In the data rows, the value 128 means zero.
Some points, each followed by its number:
(164 118 104 109 167 117 103 159 105 115 200 194 105 150 171 104 106 106 161
 104 106 103 181 105 102 103) 0
(133 107 165 154 103 106 192 166 105 175 132 103 105 179 103 104 106 106 153
 104 106 110 104 105 102 103) 1
(104 103 144 106 103 153 103 105 129 136 104 167 105 106 103 104 129 129 186
 161 143 124 104 144 135 184) 2
(104 125 156 106 103 117 216 105 149 106 117 173 208 106 103 141 156 182 103
 104 148 164 106 105 103 103) 3
(177 106 103 106 103 106 103 105 132 138 119 103 171 106 103 104 106 106 103
 108 108 154 151 106 102 124) 4
(155 103 110 106 103 106 103 136 105 108 167 103 106 137 196 104 111 132 103
 104 108 103 104 142 102 161) 5
(104 103 103 199 179 106 129 197 105 196 247 103 105 208 108 104 106 106 129
 107 106 185 203 105 109 103) 6
(104 103 103 116 159 112 116 105 116 114 154 182 159 106 103 104 122 106 103
 107 106 103 104 170 102 129) 7
(104 103 103 106 113 125 103 127 112 106 155 103 171 137 144 151 106 106 103
 123 106 103 104 146 102 103) 8
(146 203 103 106 134 106 195 105 105 116 185 108 120 120 103 108 108 106 176
 106 106 103 172 116 102 103) 9
(104 158 103 113 162 156 127 105 126 106 104 165 153 132 205 128 148 106 103
 141 116 103 141 128 102 103) 10
(104 162 103 106 103 169 131 105 229 106 104 195 227 106 103 104 228 253 118
 104 254 150 104 171 180 103) 11
(104 186 123 106 103 106 103 109 105 106 148 103 105 106 103 133 106 129 103
 130 142 118 162 163 102 170) 12
(140 110 103 129 151 111 174 105 107 130 161 150 143 106 103 104 122 153 103
 104 157 103 104 105 158 103) 13
(151 103 184 106 103 186 126 105 180 106 104 161 181 106 114 201 205 196 158
 104 255 175 104 130 157 136) 14
(114 103 103 125 142 106 104 133 124 140 104 103 156 119 174 125 106 106 182
 104 129 113 104 105 140 103) 15
(168 193 157 106 118 153 103 105 132 106 140 138 105 143 122 104 133 145 103
 124 125 103 104 105 102 133) 16
(150 103 103 140 155 134 103 105 105 123 116 103 105 110 103 124 123 106 103
 163 132 103 104 125 115 103) 17
(165 165 127 164 149 120 103 105 163 143 104 109 141 106 103 104 151 114 103
 104 163 103 104 170 102 103) 18
(104 103 172 106 103 106 103 105 123 106 104 193 105 106 123 106 118 106 182
 104 106 150 125 118 102 132) 19
(237 113 104 162 233 167 181 105 165 145 104 103 133 106 115 104 139 125 161
 104 168 108 104 186 152 103) 20
(141 111 103 106 110 106 116 105 105 106 124 103 126 118 103 104 125 106 173
 117 106 103 153 105 162 175) 21
(156 164 103 118 103 107 162 105 152 106 104 103 198 106 140 115 164 163 123
 104 140 120 104 153 102 129) 22
(104 103 217 106 103 119 149 185 105 106 174 152 140 146 103 173 106 106 138
 119 106 205 214 105 102 175) 23
(148 103 103 121 103 158 103 105 121 132 104 126 105 106 133 104 117 130 194
 104 161 103 104 151 139 103) 24
(159 103 121 118 103 106 103 116 139 106 150 150 134 115 103 167 106 106 103
 104 153 103 104 125 102 103) 25
(104 103 146 125 112 106 103 112 147 129 104 103 105 108 103 114 108 106 119
 104 147 175 104 128 102 103) 26
(151 179 112 153 131 106 133 105 113 106 104 103 105 106 181 104 139 121 191
 104 119 103 104 168 188 127) 27
(104 103 103 106 162 185 125 105 129 106 104 103 177 106 103 104 131 137 103
 166 133 147 155 152 139 103) 28
(104 103 103 165 103 130 103 144 105 153 104 103 105 136 103 104 106 106 181
 150 106 103 104 141 144 152) 29
(104 103 131 106 103 184 103 105 129 106 104 151 148 106 103 162 148 173 156
 104 131 124 163 151 102 168) 30
(165 164 103 191 103 106 148 144 105 136 104 125 105 130 173 137 106 106 103
 104 106 103 130 108 102 103) 31
(150 105 103 106 153 140 103 105 114 106 104 103 105 106 194 184 133 132 103
 125 109 103 104 142 102 174) 32
(176 147 161 106 176 106 111 105 151 106 141 127 105 106 103 104 142 106 108
 131 112 103 159 105 193 187) 33
(191 103 103 111 183 106 103 105 133 130 104 103 125 106 199 104 142 106 103
 104 128 103 128 130 102 103) 34
Which two points above are nearest to each new point by angle, seen from the average point of the numbered points? Their numbers follow each, nearest first.
(142 118 103 106 103 121 103 105 171 106 124 195 106 106 150 104 144 157 103
 104 159 121 142 176 102 135) 11 30
(104 103 103 106 103 157 158 105 121 106 113 103 162 106 103 141 106 106 103
 104 114 103 131 105 102 109) 8 28
(145 103 122 130 211 150 135 105 154 145 135 103 105 132 103 104 106 114 103
 104 132 137 104 105 102 167) 20 17
(123 103 103 106 177 106 128 105 166 108 104 154 105 110 103 104 119 124 103
 160 106 103 157 174 102 104) 7 28
(113 116 148 106 169 109 150 105 187 106 104 103 143 114 116 136 121 151 198
 104 159 141 104 142 102 163) 14 2
(104 103 144 153 103 106 121 174 105 152 180 103 105 148 156 220 106 106 103
 161 110 146 104 105 165 195) 23 6
(104 150 196 162 103 106 103 125 105 138 104 137 138 157 138 179 106 106 103
 126 106 119 163 124 102 103) 23 31
(104 126 103 130 103 147 190 105 169 106 134 103 105 127 103 177 133 136 214
 104 129 103 104 129 195 126) 27 24
(104 193 141 146 196 106 164 150 105 158 110 116 122 124 103 115 106 106 103
 192 106 103 195 128 112 103) 9 6
(104 103 162 106 103 240 103 105 171 106 104 103 181 106 142 104 216 192 103
 104 196 103 148 166 122 103) 11 14
(104 103 103 106 103 106 103 153 105 160 144 154 107 115 112 211 106 106 103
 104 106 103 206 105 148 161) 23 12
(112 103 183 106 103 155 103 146 105 106 104 103 168 106 103 104 125 106 151
 104 112 194 104 105 102 200) 23 19
(147 103 131 152 103 106 123 154 105 148 162 186 105 140 154 104 106 106 103
 174 106 103 104 105 165 131) 0 31
(180 156 103 132 103 169 103 105 151 120 104 112 105 132 190 104 168 123 105
 104 170 145 116 138 163 142) 27 34
(104 149 124 123 161 164 103 105 105 120 104 113 135 141 103 202 131 143 103
 104 151 103 127 120 102 104) 30 32
(104 120 204 106 103 158 103 127 150 106 104 103 161 106 113 124 173 173 103
 104 178 167 145 105 102 103) 14 3
(119 219 131 143 119 132 132 105 165 123 104 103 108 107 107 104 157 153 205
 104 106 111 109 191 142 103) 27 18
(104 204 103 109 119 134 103 105 134 106 104 103 105 106 201 127 120 106 103
 104 114 201 104 169 176 144) 27 12
(142 169 166 106 103 154 103 105 218 106 104 103 187 106 152 104 196 255 103
 104 211 103 143 233 149 127) 11 14
(135 156 160 106 103 213 108 106 113 106 104 207 183 106 103 104 182 184 111
 104 152 103 104 159 102 103) 11 30
(216 103 103 106 103 140 192 105 119 138 104 103 105 106 178 136 124 128 170
 157 106 141 104 180 102 103) 20 24
(104 103 103 144 162 161 182 154 105 141 170 154 105 106 103 212 119 130 103
 151 106 103 104 105 102 155) 32 23
(104 122 151 153 103 106 172 113 105 124 170 117 134 139 121 104 106 106 103
 159 106 135 160 108 102 177) 23 6
